Families of rows that turns and mirrors carry onto each other, the same ones carrying the whole set onto itself: the rest of each named row's family, in list order:
4 families of 8 rows:
dez: [  7  -7  13   3  -1  -8  -3  -8   1 -13  -4   3  -9]
Soko: [ -5   4  24   6   4 -18   6   1 -13  -6  -5   1  -3]
zizok: [ -8   1   2   4   2 -25  -1  15  -3 -11 -13  -8   5]
nem: [-11   8   8 -13   1  13   5   3   3  15  -7   1 -16]
dedo: [-14   4 -10  -6   6  15   4  13  10   4 -15  -1  -5]
Koruz: [  3  -5  -1   0  -2 -11  -2   6   4 -20  -4   7  -6]
bize: [-24  12   4  -5   8   1  10  15  -2  15 -12  -3   2]
ril: [-22   7  -9   1  12  -7   9  11  -8   7 -21  -7   3]
goto: [  3  -1  -4  -6  -6 -15  -5  12   4 -16  -8  -1 -11]
memaf: [ -8   6   9   3   4 -21   7  15 -10 -13  -6   5   0]
Reri: [-11   5 -18 -11   2   4   4  11   1   0 -16   2 -15]
Gafut: [ -2   4   6  -9   0  14  -2   0   6  10 -17 -11 -20]
Vug: [-12   5  16   3   9   5   2   0  -1  16 -22 -18  -5]
torok: [-19   8  -1   1  10  -2   5  18   1   9 -24 -15   3]
gapo: [ -7   1   3  -5   4  20   2  -1   9  10 -13  -4 -12]
tipaf: [  0   4   6  -5  -3 -13   4  12  -5 -17  -2  10 -13]
Kiluf: [  4   3  20  -2  -2 -10   3  -2  -7 -10  -1   7 -16]
Tupu: [  4  -2   7  -5  -4  -7  -3 -14  -5  -5  -7   1 -20]
selon: [ -6  -3   3   8   5 -19   2   9  -1 -17  -8   1   7]
Koz: [-15   4  11   4  10   1   6 -10 -10  16 -20 -11  -5]
rogus: [-21   5  -2   3  12   7   7  12   4  10 -18  -7   6]
luzo: [ -3  -2  21   8   2 -20  -3  -4  -6  -2 -12 -12   0]
Neka: [ -9   6 -11 -10   1   8   0  19   8   2 -18  -7 -12]
ture: [-17  11  -5 -13   1   8   8  17   4   9  -9   3  -9]
Borok: [  8  -4  14  -3  -6 -10  -7  -6   2  -7  -7  -6 -16]
zit: [ -3  -5  18  11   6 -16   0  -5  -5  -9  -7  -3   4]
gopi: [-18  10  16  -5   7   6   7   1  -3  20 -11  -5  -5]
guk: [-15   2  11   3  11  13   5  -3   3  15 -17  -9  -1]
fomog: [-14   2  -5   5   6 -25   5   8 -11  -8 -14  -2   5]
tugoz: [ -7  -1  16   8   6 -18   2 -13 -14   2 -12  -7  -2]
bati: [ -2   0 -14  -8  -3 -13   0   7  -2 -14  -9   7 -13]
Nivig: [ -4   3   1  -8   1  12   1 -10  -1  10 -14  -3 -22]

Same family as Borok: zizok, goto, Gafut, Vug, torok, luzo, Neka
Same family as Tupu: ril, Reri, Koz, fomog, tugoz, bati, Nivig
Same family as ture: Soko, nem, bize, memaf, tipaf, Kiluf, gopi

Families of rows that turns and mirrors carry onto each other, the same ones carrying the whole set onto itself: the rest of each named row's family, in list order:
5 families of 6 rows:
moget: [ 9  9 10 -6  9 -8 -1 -1 11  7  8  5  0 -8 10 -1 -2 16]
Sibuk: [ 9  7 18 -5  9 -1 -4  0 12  3 -3 -4  2 -4  9 -4 -6 13]
Tib: [-18   4 -18  -7 -15  -3  -9   5 -11   8  -7 -14  -1   3 -13  -7  -5  -8]
dotob: [-14   2 -22 -10 -17  -8 -14  -2 -11   9 -12  -7  -4   1 -12   0   0  -4]
rigo: [-16   3 -20 -13 -15  -4  -5   0 -12   4  -8 -13   0  -3 -15  -5  -4 -10]
did: [ 6  2 11 -1 12  1 -6 -5 19 -1  5  0  2 -6  5  2 -3 13]
gef: [-19   0 -21  -9 -12  -7  -7   5 -13  12   3  -7   8   1  -9  -3 -11  -8]
Ler: [14 10  7  3  4  2 -3 -5 13 -5  1  0  2 -7  5  6 -6 18]
Gil: [-14  -2 -26 -10 -16  -6 -14  -3  -8   7  -5  -5   4  -2 -14   9  -3  -3]
panu: [-12   5 -27 -12 -18  -4  -8  -1  -7   4  -1 -16   6   0 -12   1  -6  -5]
Redip: [ 5  2 12 -3 13 -4 -4 -4 15  4  7  4  3 -6  9 -2 -6 12]
lol: [-17   0 -23  -7 -14   0  -9   4  -7   4  -1 -13   7   1 -17   4  -6  -7]
Loze: [-13   8 -25 -13 -19  -7  -8   1 -10   7  -5 -15   1   1  -9  -7  -5  -6]
Rul: [ 9  5 14 -4  8  2 -5 -2 16 -1  0 -6  6 -5  5  4 -5 14]
gofa: [ 13  10   8   1   6  -5   0  -4   9   2   6   6   6  -7  10   3 -11  16]
Lirat: [-15   1 -23 -13 -15  -3  -5   0 -10   2  -2 -12   7  -4 -16   2  -6  -9]
lamir: [-16   8 -23  -4 -15  -7 -14   2 -13  11  -5  -9  -1  -4 -10  -8  -2  -6]
sado: [-16   4 -27  -7 -13  -8 -13   2 -12  12   3  -5   7  -6 -10  -1  -7  -6]
Tuf: [-15   5 -27  -4 -16  -2 -15   0  -8   6  -1 -12   4  -5 -15   2  -2  -4]
Val: [ 6  4 14 -1 11 -2 -6 -4 16  1  0  0 -3 -5  7 -5 -2 12]
reze: [10  4 12 -6  9 -6  4 -2 10  5  7  0  6 -7 13  1 -4 10]
verub: [-16   2 -22 -14 -13  -8  -3   1 -15   7  -2  -7   6  -4 -11  -3  -9 -11]
Zes: [ 9  4 15 -6 10 -3 -3 -1 13  4  4 -1  8 -5  9  2 -9 14]
nuvir: [10  7 16 -4  7 -4  1 -2 12  1 -2 -6 -3 -6 10 -4  2 10]
Meveg: [-13   5 -27 -14 -17  -9  -6   1 -11   9   2 -11   7   0  -8  -3  -8  -7]
risar: [10 12 12 -3  6 -3 -3 -2 14  2  1 -1 -6 -7  6 -2  4 17]
zeri: [13 13 11  3  4 -4 -3 -3  8  0 -2  3 -3 -6  9 -5 -6 16]
nume: [11  8  8 -4  7 -1 -3 -3 17  1  8  0  2 -8  4  7  2 18]
mesup: [-15  -1 -23 -12 -14 -13 -11  -1 -14  13  -5   0   2  -1  -8   1  -6  -5]
Sepir: [11  4 11 -4  7  1  1 -4 16 -3  4 -6  4 -7  6  8  1 13]

Same family as Sepir: Tib, gef, lol, reze, nuvir
Same family as panu: did, Redip, Loze, Val, Meveg
Same family as Gil: dotob, Ler, gofa, zeri, mesup
Same family as moget: lamir, sado, Tuf, risar, nume

Families of rows that turns and mirrors carry onto each other, the same ones carrying the whole set onto itself: the rest of each named row's family, in list order:
4 families of 4 rows:
livar: [  6   0  18   5  -6   6   7  -7 -18  11  14   6   7]
mufu: [ -1 -13  -5   8  -2 -13  -2  11 -20  11  -2   9   1]
kirog: [ 13  16  11   5   2   2  -4 -24  -8   4   0 -10  -6]
rupiz: [ 12   2 -12   7   8 -10 -14  -4 -16  -4 -17  -9  -3]
gon: [ 16  -1  -7   0   6 -16 -14  -7 -20  -3 -16 -12   1]
kozo: [  2   2  12  10  -9  11   8  -6 -10   7  12   8   5]
zugi: [  9 -12  -5   5  -2 -10  -2  13 -23   5  -3  13   4]
zun: [ 12  14   9   8   2   1  -3 -25  -7   0  -3 -14  -2]
fakov: [ 17   2  -8  -1   9 -17 -13  -9 -19  -1 -16  -8  -3]
Kon: [ 16  19   8   3   4   7   1 -19 -10   2  -5 -12  -1]
feli: [  7 -13  -4   3  -6  -7  -4  13 -24   3  -1  10   8]
durul: [  1  -1  19   5  -4   1   9  -4 -12  11  15   5   1]
tidon: [  4   2  15  11  -9   7   6  -3 -12  10  13  11   1]
kipu: [  3 -17  -3   9  -2 -11  -8   7 -24   5   1   9   5]
Lalok: [ 13   7 -15   3   7 -16 -10  -1 -16   3 -14 -11  -5]
fezim: [ 15  19   9   0   6  -1   1 -17  -8   4   2 -14  -5]

Same family as feli: gon, kozo, zun
Same family as rupiz: livar, Kon, kipu

Families of rows that turns and mirrors carry onto each other, the same ones carrying the whole set onto itself: the rest of each named row's family, in list order:
3 families of 6 rows:
daf: [  0  20 -16   4  -4  -3  -6 -17]
pogun: [  0   3  -1   0 -12 -12  -4   3]
Dedom: [ -1   9  -1 -19   0  12  -8   4]
nin: [ -9   4  13  -5   6  -9 -16  -7]
pefoz: [ 10   6   2 -11  15   9  -2 -17]
nim: [ 4  6 -3 -2 -3 17  3 -4]
lega: [12 18 -7 -3 16 -1  9 -6]
Dodi: [ -6  -3  10 -15   3 -11  -3  -7]
tunak: [ -5  22  -7 -19  -5  -8 -14  -3]
Zoson: [  1  23   0 -13   2 -13  -8 -22]
Nof: [ 8 11  7 -6 17  1 11 -8]
zed: [-12   1  11   3   8   1  -8  -3]
gel: [  4  14  -3  -3   4 -21   6   3]
Mavu: [  1   6  -8  -5  -2 -11   8   8]
Sebut: [ -1  22 -10 -22   6  -6  -9 -13]
zivo: [ -7  22  -2  13   0  -5  -5 -12]
sodir: [ -8  19  -1   8  11   4 -10 -17]
gekuz: [  3  12  -7  -8  -1  17 -12  -1]

Same family as nim: daf, pogun, pefoz, Dodi, Zoson
Same family as zed: Dedom, lega, tunak, gel, sodir

Families of rows that turns and mirrors carry onto each other, the same ones carrying the whole set onto itself: the rest of each named row's family, in list order:
4 families of 8 rows:
muri: [-20  -1 -15  -2  -1 -11  12  14  -4  -5 -11   3  14   2  -3  -1]
par: [-18   6 -14   8   2  -4  11  13 -10   1   3   8   6  12   5  -9]
busi: [ 15 -10 -11  -9  15  -6  23  10  -8   1  19 -14  14 -21   9   2]
Gesud: [ 19 -14 -14  -7  15  -6  16  11 -17  -1  18  -8  17  -9  17  15]
vip: [ 17 -13 -17 -12  13 -10  19  10  -6  -7  17 -11  16 -15  14  10]
Bupa: [ 19  -9 -15 -12  17  -8  22  14 -17  -5  11  -5  23 -17   4  10]
Pina: [-11  -1 -14   1   4  -6   0  12  -3   3  -2  10   8  17   3   0]
Lifo: [-17   0  -7  -2   6  -7  11  16  -1   5  -3   5   0   4   0 -13]
vezib: [-21   1  -9   3   2  -6  14  14 -10   4  -9   1  13  -1  -6  -6]
vep: [ 19  -8 -13 -11  18  -7  23  14 -17  -2  12  -5  23 -19   3   7]
Miru: [ 11   0 -15  -6  18  -3  17   8 -28   3  19  -6  21 -15  19   4]
Tovi: [ 20 -10 -14 -10  18  -7  21  15 -20  -2  11  -4  24 -15   5  12]
bosef: [-12   1 -15  -2   3  -8   4  12   5  -1  -2   8   6  11  -1  -5]
Zez: [-19  -2  -9   6   3  -4  10  15 -18   7  -9   5  15   6  -2   1]
mes: [-17   6 -17   6   0  -7  11  13  -6  -4   2   9   6  12   6  -7]
mige: [ 19  -9 -12 -10  19  -5  23  14 -20   1  12  -5  23 -18   4   8]
tineg: [ 21 -10  -5  -4  20  -9  19  10 -22   2  17 -11  18  -9  11   4]
zomik: [-18   7 -15   7   1  -5  12  13  -7  -1   3   8   6  10   4 -10]
vaf: [ 10   1 -22 -14  15 -10  20   7 -14  -9  17  -8  20 -19  17   2]
Kam: [ 17 -12  -8  -4  17  -2  19  10 -19   8  20 -12  15 -15  12   7]
Fup: [-14   3  -9   2   5  -4   6  12   1   8   0   5   6   7  -4 -11]
dipo: [-15  -2  -4   2   8  -3   7  17 -11  11  -3   7   2  10   4  -8]
Lak: [ 23 -12 -11  -7  18 -14  17  10 -18  -6  16  -9  19  -6  14   9]
rak: [ 20  -8  -6  -7  19 -12  23  10 -14  -1  18 -13  16 -16   7  -2]
goful: [-18  -3 -15   1   0  -9   8  15 -13  -2 -11   7  16   9   2   6]
dibi: [-13  -5 -11  -1   6  -7   3  17  -9   3  -5  10   4  16   9   0]
Viv: [-12   1  -8   5   6  -2   2  12  -7  11   0   8   7  13   0  -5]
zif: [-17   5 -16   7   1  -6   9  14 -10  -2   3  10   7  14   7  -6]
Zame: [ 21 -10 -12 -10  17 -16  20  10 -10  -9  16 -12  17 -12  10   3]
kazun: [-15  -3 -14  -6   4 -11   7  16   1  -3  -6   7   2  11   6  -5]
mir: [  9   3 -15  -9  17  -5  22   7 -20   0  19  -9  20 -22  14  -3]
gopu: [ 12  -1 -22 -11  15  -9  16   8 -23  -7  17  -4  22 -12  22   9]

Same family as gopu: muri, vezib, Miru, Zez, vaf, goful, mir
Same family as zif: par, Bupa, vep, Tovi, mes, mige, zomik
Same family as Fup: Pina, bosef, tineg, Lak, rak, Viv, Zame

Families of rows that turns and mirrors carry onto each other, the same ones carrying the whole set onto itself: the rest of each named row's family, in list order:
5 families of 6 rows:
Fuzit: [  9 -10 -25  20  10 -18 -12   7  -3]
gilut: [ 2 -5 -1  6 16 -2 -1  7  1]
pemuf: [ 0 -5 -2  7 20 -4 -9  4  1]
geda: [  3   8 -23  23  -6   0 -12  19  -4]
zoru: [ -1  14 -11  20  -1  14  -7   5  -3]
zese: [  2  -2 -14  -2  -8  10 -11   7 -16]
Zatof: [ 1  1  0  7 10  3  1 11  1]
zoguk: [ -4   0  -2   9  19   0 -15   4   0]
metak: [  9   1 -22  19  -6  -5   0  19  -3]
difez: [ -2  -1 -15   0  -4  10 -21   5 -17]
saro: [ 12  -8 -24  18   2 -14   0  13  -3]
nuba: [  6 -15 -15  -4   2  -2  -9   0 -16]
rek: [  7   5 -10  16  -2   8   9   5  -2]
tifo: [  3  -2 -25  23  10 -13 -24   7  -4]
bedi: [ 17 -13 -26  25  -1   1 -12  -7 -12]
Mopo: [ -1  -1 -14  20  19  -3 -20 -10  -3]
Kipo: [ 18 -11 -25  24  -5   4  -6  -3 -12]
Zokil: [ 13  -9 -26  27   0   3 -19  -7 -12]
Sili: [ -1  -6 -16   0   3   4 -26  -1 -17]
sir: [  6 -10 -14  -4  -5   4  -5   5 -16]
buran: [ -5  11 -12  22   9   8 -22  -3  -3]
kodos: [ 11  -7 -12  14   8  -3  11  -2  -2]
reral: [  7 -10 -13  16  18  -9  -4 -10  -2]
Bogi: [ 13  -2 -25  27  -8  10 -14  -1 -12]
Pipev: [ 16  -5 -25  25  -9   8  -7  -1 -12]
zike: [-3  6  0  9 10  7 -6 11  1]
Funid: [ -6   6  -1  10  14   5 -14   8   0]
Sutus: [ 11  -4 -26  28  -4   8 -20  -4 -12]
fupa: [  0   7 -24  24   2  -4 -24  14  -4]
naf: [  2 -13 -16  -2   6  -2 -20  -3 -17]

Same family as saro: Fuzit, geda, metak, tifo, fupa
Same family as pemuf: gilut, Zatof, zoguk, zike, Funid
Same family as kodos: zoru, rek, Mopo, buran, reral
Same family as sir: zese, difez, nuba, Sili, naf

